One turn moves each row of this set onto another row. After a few examples, where does it send each row asked below?
lisur: [-1.25 -0.91 -2.31 -0.45  0.54 -0.32  1.06  0.30  1.11 -0.47 -0.88 -0.53
 -1.88 -1.16 -0.97  2.49  0.57  0.42 -0.93 -0.34  1.67  1.76  0.62  2.20]
rere: [-2.11 -0.83  0.32  0.67  1.64 -4.08  0.22  0.70  0.31  0.49  0.85  2.46
 -0.97  0.33  0.59 -0.34 -0.45 -1.68 -0.39 -0.23 -0.02 -0.84  1.11  0.37]
dit: [-0.28  1.47 -0.99 -0.51 -0.60  0.46 -0.31 -0.48 -3.22 -0.01 -0.05  0.51
 -0.57 -1.66 -1.44  2.07 -0.76 -0.22 -1.64  0.60  0.33  0.19 -1.62  0.50]
sobu: [ 1.01  0.83 -0.46 -1.05 -0.47 -0.76  0.59 -0.56 -0.15 -0.23 -0.98 -0.95
 -0.83 -1.60 -0.12  1.83  0.86  2.39 -1.04 -1.53  0.99  2.08 -0.73  1.59]
zuluk: [-0.83  1.10 -2.10  0.27 -0.10  1.20 -0.50  0.32 -2.02 -0.25 -0.09  0.86
 -0.53 -0.85 -1.25  2.31 -1.01 -0.88 -0.90  1.32 -0.33 -0.20 -1.06  1.13]
zedu: [ 0.18  0.33 -2.09 -0.38  0.41 -0.66  0.27  0.53  0.50  0.50 -0.86 -0.37
 -1.18 -2.09 -0.69  2.97  0.04  1.52  0.28 -1.85  0.18  0.45  0.31  2.01]
solaz: [-0.11  0.01  1.26 -0.90  1.22 -3.02  0.03 -0.19 -1.96  1.54  0.55  1.89
  0.11 -0.98  1.50  0.07  0.57  1.16 -1.12 -0.01 -2.05 -0.86  0.53 -0.80]
tuga: [-1.03 -1.26  1.58 -0.48  1.08 -3.17  0.42  0.06 -0.04 -0.97  0.18  1.63
 -0.05  0.66  1.10 -1.99  1.53 -0.12 -1.80  1.06  0.40  1.20 -0.74 -0.21]
Fepon: [-1.61 -1.76  1.99 -0.47  1.60 -2.72  0.35  0.38 -1.36 -0.32 -0.45  1.51
 -0.40 -0.28  0.92 -1.33  0.96  0.11 -2.68  1.19  0.64  1.60 -0.64 -0.46]
bog: [ 0.53  0.04  1.25 -1.21  0.63 -3.79  0.10 -0.61 -1.64  0.34  1.13  1.96
  0.63 -0.74  1.02 -0.49  0.96  1.59 -0.55 -0.75 -1.08 -0.77  0.17 -0.88]
kuf: [ 0.98  0.23  0.51 -0.33  0.51 -0.08 -0.51  2.33  1.91 -0.96  0.35 -0.06
 -0.29 -0.49 -1.95 -0.41  0.65  1.59  0.39  0.53 -0.67 -0.86  1.41 -0.19]
poge: [-1.40  1.04 -1.47 -0.14 -0.47  0.84  0.21 -0.68 -2.56 -1.07  0.14  0.48
 -0.95 -0.34 -1.26  2.10 -0.94 -1.00 -1.84  1.44  1.17  0.90 -0.73  0.87]
bav: [-0.54  0.75  0.78  0.15  0.43 -1.72  0.26  1.67  1.73  0.29  0.94  0.03
 -1.74 -0.38 -2.24  0.27 -0.96 -0.63  0.02 -0.34  0.48 -1.38  3.01  0.02]
dozon: [-0.86  0.97 -0.85 -0.56 -0.30 -1.62  1.75 -1.15  0.70  1.04 -0.34 -0.76
 -2.51 -0.79 -0.10  2.21  0.18 -0.57 -1.50 -0.99  1.22  1.33  0.95  2.09]
lagef: [-2.15 -1.45  0.38 -0.53  1.73 -3.09  0.25 -0.13 -2.72 -1.11  0.92  2.29
 -0.14 -0.53  0.12  1.14 -1.05  1.52 -0.99 -0.54  1.55  0.31  2.47 -0.67]
safig: [-0.35  1.53 -0.54  0.56 -0.42  0.94 -0.67  0.11 -2.05 -0.83 -0.58  0.53
 -0.53 -0.43 -0.93  1.21 -0.83 -0.68 -1.61  1.16  0.32  0.96 -2.42  1.16]
miz: [-0.21 -0.07  1.86 -0.38  0.08 -0.86  0.41  1.59  1.90 -1.30  0.20 -0.58
 -1.33  0.18 -1.87 -1.51  0.72  0.01 -1.51  1.10  1.56  0.89  1.06 -0.23]
mopa: [-0.90 -1.50 -0.39 -0.14  2.17 -1.06 -0.57  1.22 -0.92 -1.70  0.15  2.25
  1.16  0.36  1.16  0.34  0.60  2.47 -0.15  1.32 -1.13  0.20  0.94 -0.08]
Gigot: [ 1.15  1.34  2.28 -1.32 -0.60 -1.98  0.47  0.38  0.44  0.65  0.95 -0.68
 -1.16 -1.38 -1.89 -0.54  0.36  0.91 -1.04 -0.56  0.23 -0.70  1.61 -1.10]
Tud: [-2.11 -2.43 -0.53 -0.90  1.46 -3.52  0.35  0.11 -1.70 -1.44  1.11  2.30
 -0.16 -0.76 -0.58  0.41  0.00  0.81 -0.64 -0.51  2.05  0.13  1.81 -0.60]
rusor: [ 0.41  1.52 -0.31  0.22 -0.14 -0.59  0.72 -0.29  1.66  0.18 -1.14 -0.90
 -1.47  0.05  0.72  1.15  0.65  0.49 -0.91 -0.68 -0.06  1.87 -0.67  2.62]
fiz: [-0.84  2.32 -0.69  0.50 -0.60  0.17 -0.13 -0.64 -2.28  0.07  0.10  0.68
 -1.12 -0.27 -0.84  1.94 -1.66 -1.52 -1.46  0.53  0.25  0.20 -1.01  1.08]
Zute: [-0.19 -0.67  0.48 -1.55  0.03 -0.95  0.64  0.84  0.09 -1.47  0.99 -0.36
 -0.92 -1.26 -2.90  0.29  0.31  1.74 -0.77  0.14  2.13  0.08  2.87 -0.98]
famu: [-2.37 -0.79  0.92  1.46  2.42 -3.10 -0.55  1.50 -0.30  0.35 -0.05  2.41
 -0.80  0.33  0.84  0.06 -1.39 -0.91 -0.48 -0.23 -0.17 -0.29  0.89  0.65]
dep: [-0.44 -1.70 -0.85 -0.16  1.88 -2.05 -0.79  1.57 -0.28 -1.69  0.62  2.60
  1.37 -0.04  0.33 -0.03  0.68  2.05  0.84  0.05 -0.83 -0.56  0.45 -0.09]

dit moves to safig
sobu moves to rusor
And these:
famu moves to lagef
Zute moves to kuf
tuga moves to rere

